One vector is turned by the same rotation once a step. Each row is the vector after some number of steps, and that number follows the row.
The counts run from 0 to 172.
[173 114  75 132 151 142  92 129 131 103  83 135 139 157 140 129 129 126
 100 141 154 110 123 139 129 146 132 116 112 163  97 162 104 129 135 112
 141 168 175 176  69 105  67 156 166 134 177 165 126  76 153 124 107 128
 144  95 146 155 127 110 145  86 139 172 152 144  98 121 120  97 135 127
 106  85  74 158 109 106 138 122 148 145] -> 143
[149 129 134 109 167 125 109 137 129  99 120 107 148 101 111 130 131 117
 105 142 119 120 133 167 129 171 113 158 138 103 106 147  99 134 104  98
 150 135 174 135 125 112  85 149 170 147 175 164 142 128 106 159  85 128
 145 134 145 124 103 120 163 127 159 229 109 107 105 160 117  96 153 130
 121  74  58 137 113 109 145 161 112 177] -> 130
[139 177 122 135 158 103 129 130 138 146  84 147 148  93 101 115 102 115
 155 139 128 130 154 167 122 142 133 119 125 134 118 142  72 131 111 113
 117 154 171 123  79  98 110 122 139 104 160 158 110 112  83 148 100 142
 163 128 132 160 121  98 136  76 124 201 136 160  81 131 117 107 136 162
 104 141  80 156 142 137 163 105 138 167] -> 104
[106 175 159 109 176  97  97 146 120 116 137 142 142  93 132 115 108 134
 121 131 109 101 150 155 135 150 140 130 146 143 155 168  96 123 111 103
 137 145 161 122 112 117 102 163 147 141 171 119 159 115  89 160  59 129
 113 153 150 145 146  98 162 126 103 192 114 135  95 157 101 124  86 146
  73  87  95 145 118 103 118 108 110 173] -> 119
[136 146 152 128 154 123  78 142  97 141 118 126 133 159 124 148 120 121
 121 146 153 118 148 149 119 140 159 145 127 105 134 127 112 128 121 135
 118 205 155 162 131 118 105 133 138 150 183 104 191 121 142 158  65 139
 124 150 113 145 120 118 170 115 166 179 169 152  69 135 117  59 126 130
 120 104 122 178 127  97 138 147 179 143] -> 64
[132 157 130 125 146 118  64 157  99 128 116 112 134 152  96  81 120 110
 108 147 124 125 166 119 133 136 163 132 154 146 117 128  68 118 106 116
 142 148 160 119  86 150  87 157 151 126 182 162 122 127  91 156  94 152
 133 141 131 135 181 108 162 100 123 193 191 145  99 145 131 106 103 131
 101 109 115 171 128  97 102 156 119 149] -> 113
[138 137 141 123 125  98  92 161  80 113 109 121 157 110 104 145 123 146
 124 129 123 108 145 157 148 167 170 113 126 145 127 145  92 115 111 140
  97 176 145 116 116  87  59 136 177 123 145 126 113 119 125 174  99 163
 120 161 131 151 122  87 138 117 157 143 140 136  68 159 104  83  94 110
  73 107 110 136 138 119 121  99 157 178] -> 162
[153 130 120 124 160 104  92 141 108  97 122 133 144 137 110 115 147 105
 133 177 149 121 111 157 132 158 143 124 151 174 103 167  99 137 132 105
 142 162 171 147  67 105  69 146 170 107 153 177 106 125 119 122 130 138
 127 117 146 145 133 122 158  98 117 170 117 123  83 157 102 116 102 146
  60 109  69 144 124 153 118 136 129 187] -> 40
[105 159 130 134 115  80  97 148  91 143 116 134 125 137 117 155 117 142
 152 153 159 129 139 164 133 161 144 117 120 146 134 181 117 115 110 136
 120 184 138 138 114  83  84 151 148 106 176 117 148 148 130 132 120 131
 112 159 130 169 151  78 151  99 155 151 138 132  72 152 112  81  97 132
  63 121 114 161 125 131 141  98 161 168] -> 166
[119 145 116 104 158 124 137 149  97 120 105  93 155  95 136 132 111 177
 139 135 138 108 161 143 146 145 144 142 116 114 132 176 105 146 135 133
 140 178 159 154 139  82 149 134 155 163 192 123 152 123 143 176  68 168
 134 166 131 143 131  83 119 112 159 173 124 122  88 121  86  78  94 144
  84 103 106 142 115  91 178 131 140 152] -> 76
[126 152 133 132 162 123 141 135 102 130  88 137 138 106 110 147  83 142
 127 128 117 128 163 152 130 169 104 133 133 119 126 210 120 157 110 112
 124 134 166 114 117  84  79 155 159 118 162 133 132 144  85 143  77 119
 167 139 159 148 131 107 127  83 119 190 131 156 110 154 131  96 133 133
 109 111  75 155 133 108 152 107 133 190] -> 12
[139 155 131  96 148  86  75 139  95 128  97 134 149 118 158 132 121 139
 145 153 135 126 115 154 131 139 171 125 111 137 120 139  94 135 150 130
 112 196 172 188  70 101 119 106 143 109 143 134 123 116 141 162 123 128
 142 130 159 163 168  99 162 115 126 152 155 124  64  95  62  78 145 145
  96 109  88 147 120 124 112 117 179 129] -> 154
[ 92 194 151 111 134  80 100 159 101 141 113 128 143  87 117 145 122 136
 166 128 137 135 180 150 135 137 137 131 139 100 142 145  87 150 134 128
 127 178 156 143 134  73 120 119 158 127 165 132 158 130 122 196  50 140
 129 169 133 157 132  92 132 139 150 184 129 112  67 121 115  82 124 150
  96 128 105 149 142 130 133 121 139 164] -> 0
[139 157 119 113 178 145  92 143 120 112 109 128 106  86 164 186 129  98
 119 145 135 118 129 151 128 134 141 133 110 139 133 155 103 114 114 140
 125 136 171 169 110  88  80 156 143 109 175 178 160 138 125 148  98 143
 144 134 153 158 162 112 166 128 134 215 164 107  89 123 123  93 141 125
 113  85  78 118 124 132 118 122 125 132] -> 50
[180 107 144 127 159 111 103 142 132 120 144  90 144 141 116 139 142  98
 123 185 161 112 118 165 103 189 113 162 134 122 136 184 119 132 120 135
 163 157 154 146 131 126 100 139 163 116 150 117 149 137 107 118  86 107
 138 130 115 119 117 113 164  83 155 190 110 131 100 160  88  77 129 142
 110  85  53 170 104 114 133 141 136 177] -> 133
[177 142  92 131 156 134 110 129 141 113 108 127 153 145 136 123 121 119
 145 144 164 108 129 142 114 137 144 133 145 162 140 169  92 130 166 136
 139 180 194 163 113 112 100 121 177 116 186 142 133  87 168 146  52 137
 157 125 112 136 129 114 112 106 128 176 114 135  69 114 103  98 106 143
 110 119  69 138 124 114 147 123 155 145] -> 148
[145 149 139 117 129  91  96 164  78 130 112 110 156 136  77 124 100 129
 126 152 111 128 151 169 143 184 129 149 117 101 112 184 118 132 100  98
 115 143 146  95 119 101  39 168 154 112 163 129 132 139  88 146 123 110
 137 156 161 149 152  84 131 107 147 171 154 160 121 161 112  85 154 125
  89  99  99 153 116 108 125 119 171 180] -> 9
[111 171 102 136 135 126 108 163 112  99 109 126 148 105  99 141 113 125
 116 117 106 155 155 165 129 142 136 153 106  93  81 163 104 144 123 105
 130 175 148 155  84 109  76 147 126 108 180 128 144 104 112 131 145 128
 130 169 152 158 124 103 138  96 137 222 186 142  96 163 140 135 151 143
 126 111  92 165 149 110 107 124 189 128] -> 96
[165 144 131 136 172 106 118 120 131 102 115 129 139  98 123 155 122 123
 111 151 123 108 132 169 144 177 116 152 123 145  93 165  94 115 101 117
 140 142 175 125  99 102  67 151 184 133 177 154 125 126 107 164  73 104
 128 117 144 126 134 129 158 120 157 192 122 123 113 125  99  83 138 110
 123  92  70 151 122 118 141 137 121 200] -> 131
[122 144 115 116 127  92  95 161 107 111 133 108 152  90 120 125 117 128
 142 143 137 159 154 148 119 153 130 131  95 104 106 170 111 180 127 149
 143 175 141 148 116 136 114 115 140 112 175 131 159 127 134 133  86 138
 142 160 110 131 110  80 143  79 151 196 161 138  92 196 130 101 116 142
  90 141 102 178 139 117 111 126 165 144] -> 91
[144 164 137 109 158 118  86 133 103  93  99 139 156 114 112 140 154 126
 119 161 104 120 127 136 142 151 149 129 147 147 103 133  96 139 138  95
 117 174 205 142  71 106  69 133 169 138 139 160 115 115  86 149 119 143
 129 114 146 146 112 121 153 119 109 194  98 129  73 141 118 125 123 144
  83  84  61 125 129 143 115 128 128 182] -> 39
[166 129 119 108 175 136 111 133 120 113 107 102 135 122 154 167 131 125
 119 178 144 117 114 130 121 167 122 138  97 120 145 181 130 170 141 146
 154 146 172 167  98  99 124 125 146 141 158 138 162 131 113 129  71 139
 151 112 116 134 104 105 165  81 154 202 131 139  97 136  96  67 120 160
 115 102  76 171 120 104 134 138 147 153] -> 137
[150 191 101 118 146 152 124 170 121 126  93 131 170 120  95 129 108  88
 120 113 134 127 143 154  94 147 134 125 131 100 122 162 119 165 134 113
 142 163 189 143 100  88  73 137 149 101 127 148 134  99 103 143  89 133
 157 141 128 140  90  96 110  69 104 206 162 155  97 154 126 106 142 168
 112 128  82 140 140 126 135 139 153 140] -> 99
[147 172 127 101 183 104 103 151 126 111 136 121 174  76 109  93 122 143
 119 124 117 113 141 138 116 143 122 150 135 130 122 136  86 140 137 114
 158 155 180 128 106 141 115 123 166 151 167 132 134  91  81 166  67 132
 143 131 134 121 123 109 135  88 123 209 136 141  96 166  76 120 140 168
 123 116  63 151 114 103 136 136 140 162] -> 27
[133 135 106 106 126  72 102 148  91  88 121 123 153 138  92 136 112 156
 134 148 113 160 155 142 134 180 125 149 111 101  90 184 102 148 134 103
 121 186 167 132 131 116  71 135 165 120 166 128 115 127 133 171 114 113
 148 156 157 166 141  95 119 120 143 176 123 118 119 165 106 127 136 106
  84  91  71 144 114 118 114 117 165 175] -> 85
[141 149 146 113 149 137  77 145 111 142 111 120 127 126 132 102 145  99
 122 160 128 112 148 124 111 145 119 137 141 119  98 136 121 143  98 119
 173 142 157 158 101  98 109 166 152 153 161 166 187 128 126 168  70 133
 102 118 139 141 133 103 182 108 150 210 129 112 105 149 109  77 123 159
  99  93 108 178 102 140 126 161 122 162] -> 125
[159 130 144 136 160 141  76 111 115 138 109 131 128 122 136 156 116 101
 141 147 135 103 138 142 105 155 148 104 126 124 153 160 102 125 101 145
 125 169 174 133 123  92 118 121 155 133 164 120 171 126 149 162  28 131
 141 116 106 154 112 107 166  92 164 163 134 147  56 137 107  61 114 133
  93 109 114 167 119 107 148 101 144 151] -> 60
[165 162 129 119 176 109 102 158 124 100 148 108 164 125  85  93 118 127
 112 133 135 108 163 128 112 150 132 152 132 125 127 167 108 144 144 102
 178 171 173 132 118 167 106 148 156 150 161 104 150  95  97 148  67 119
 139 146 117 112 122 102 117 108 132 199 150 149 117 184  85 119 110 162
 108 125  82 155 117 110 115 145 155 137] -> 26
[129 153 134 106 153  80 128 145 110 123 120  93 167 120 134 117 107 177
 121 148 153 111 113 155 131 149 133 148 135 108 156 159 117 153 175 114
 114 181 169 168 123  81 106 153 171 137 154  93 114  98 114 135  98 130
 136 159 144 143 133 109 128  86 142 157 120 137  86 107  88  74 123 132
  94  79  58 131 111  76 148 103 165 154] -> 73
[141 125 118 120 144  56  83 127 135 109 141 136 170 119 137 119 135 144
 133 151 156 127 119 157  97 156 142 133 114 152 153 139  57 105 158 104
 127 212 176 162 100 125 119 123 162 114 169 104 122  85 133 145 115 124
 144 140 137 160 142  85 147  90 160 169 128 133  64 134  81 111 129 147
  97 108  72 135 126 106 126  89 186 145] -> 150
[118 176 137 115 152  83  82 125 116 135  99 139 145  98 119 108 119 121
 139 140 116 138 163 138 134 146 158 137 117 132 130 110  69 111 102 100
 123 164 177 136  94 147 128 122 116 143 182 151 132 127  52 161 119 143
 133 135 134 169 147  79 174  97 142 186 162 173  80 137 111 118 140 160
 118 126 114 169 139 116 126 133 140 148] -> 108
[169 130 114 140 152 138  87 132 129 140 116 129 122 145 129 134 105  78
 124 145 145  89 123 146  97 160 142 113 137 113 164 181 110 109 113 126
 128 141 172 133 124  77  58 140 178  89 139 129 134 110 142 144  60 114
 145 114 109 145 129 116 154  72 137 172 139 141  78 142  93  71 115 130
  81  98  82 121 110 121 133 130 147 145] -> 56
[171 119 118 134 164 114 106 131 133 102 118 114 131  99 131 156 128 135
 101 164 127 108 141 159 139 172 123 149 100 162 122 162  87 115 103 120
 150 143 151 133 122 130 109 144 154 150 189 132 146 111 122 132  91 123
 133 118 124 129 137  87 176 110 181 185 136 136 105 157  83  97 129 131
 125  84  82 180 134  94 159 109 134 184] -> 135
[126 183 105 147 141 133  94 172 108 109  99 137 143 103  91 143 121 126
 112 110  93 128 162 156 139 136 133 130 105 129  75 165  97 116  99 116
 134 173 159 131  85 110  58 148 143 128 197 158 141 103 129 144 108 113
 135 141 140 155 127  83 132 124 141 206 190 153 113 166 125 114 134 131
 113 131 110 158 171 126 128 128 177 145] -> 97
[103 163 156 134 165  96  92 137 119 117 131 132 114 118 131 133 122 128
 108 135 135 115 148 157 129 162 137 156 131 139 105 160 111 128 130  97
 140 163 149 169 119 112 125 190 120 144 183 119 181 128 116 146  89 116
  94 170 157 164 169 112 179 127 133 207 126 110  90 147  92 115 127 155
  94  65  96 160 105 122 131 125 145 162] -> 123
[144 166 129 104 137 113  83 150  70 117  80 132 165 101 134 144 122 124
 123 136 111 121 125 149 137 130 174 109 118 132 111 143  87 126 123 127
 101 183 183 147  85  90  61 111 169 139 134 156 110 117 140 183 116 148
 134 138 155 148 143 106 151 138 134 152 145 127  76 123  90  69 128 109
  84 121 100 113 127 105 109 126 154 146] -> 158
[136 150 149 104 160  98 105 136 122 114 133 124 169 100 135 103 129 144
 116 133 120 125 124 161 116 159 139 155 119 140 109 136  89 154 140 101
 134 179 161 156  88 144 132 135 112 136 148 131 152 114  83 125 112 128
 124 154 148 148 146  95 167  95 134 210 124 150  94 167  63 131 143 179
 104 105  87 172 121 101 134 132 143 146] -> 31
[183 176 128 140 170 114 116 152 150 122 101 132 138 131 110 106  98 131
 134 145 138 100 144 154 135 146 127 126 136 171  99 191  86 150 151 128
 167 161 167 148  78 141 129 137 147 114 155 134 130 112 122 137  79 110
 132 115 119 126 170 108 116 114 103 189 148 154 102 145  55 106  94 175
 101 135  77 178 124 109 147 127 139 156] -> 29
[121 162 135 119 146 124 125 167  95 112 106 123 134 130  93 157  95 115
 113 139 116 134 159 180 136 159 126 143 148  86 117 181 125 140 126 102
 119 148 157 136 124  84  58 166 155 104 150 128 136 163  96 138 108 122
 147 175 172 161 150 112 121 110 121 204 156 133 117 130 123  89 159 116
 109  84  78 150 116 100 124 124 147 166] -> 8
[148 135 128 126 131 127  93 134 107 104 117 131 139 145 102 100 139 106
 105 152 124 129 127 144 144 161 157 141 136 157  84 132  77 130 130 100
 132 183 157 162  46 142  89 141 135 125 169 161 127 127 117 134 160 132
 109 146 153 143 142 103 170 118 125 185 152 144  88 164 105 127 125 150
  83  91  97 171 116 125 123 143 133 154] -> 36
[159 164 126 120 150 153  93 141 118 111  94 138 129 124 127 113 120 121
 133 129 119 100 152 129 149 148 164 126 125 164  84 155  86 150 122 127
 134 148 178 157  60 128 130 130 128 151 172 166 144 133 141 142  73 132
 105 110 120 138 149 104 158 136 114 197 149 147  86 143  73  98 101 175
 101 119 110 182 143 122 141 164 127 159] -> 33
[140 169 112 116 137 139 126 167  89 122  83 105 132 136 104 141 102 102
 128 153 130 126 158 161 126 149 115 136 137  85  93 179 122 152 118 140
 135 129 158 139 123  82  80 150 161  98 156 160 126 172 108 150  91 136
 141 159 161 160 142 114 119 107 129 212 161 127 110 128 132  70 144 115
 110 101  99 161 119 115 134 158 137 157] -> 7
[137 147 111 131 124  75  86 159 102 109 138 132 158 135 105 137 118 141
 142 165 146 155 140 148 125 168 126 127 100 125 111 200 112 164 136 153
 137 175 142 133 109 114 102 129 150 101 159 115 142 123 128 132 108 103
 141 143 103 138 126  75 121 102 139 176 146 136 103 187  93  94 100 143
  72 146 104 184 118 133  96 117 170 155] -> 90
[129 174 146  99 187 113  97 159 111 106 101 139 128 124 127 125 112 127
 116 136 109 105 146 122 137 148 145 129 168 123 146 170  86 138 138 104
 109 136 206 125  95 104  73 152 167 145 144 131 125 142  72 174  70 140
 153 131 150 141 150 125 143 118  78 206 145 136  86 128 103 112 119 146
  97  90  92 126 117  98 110 127 119 149] -> 115
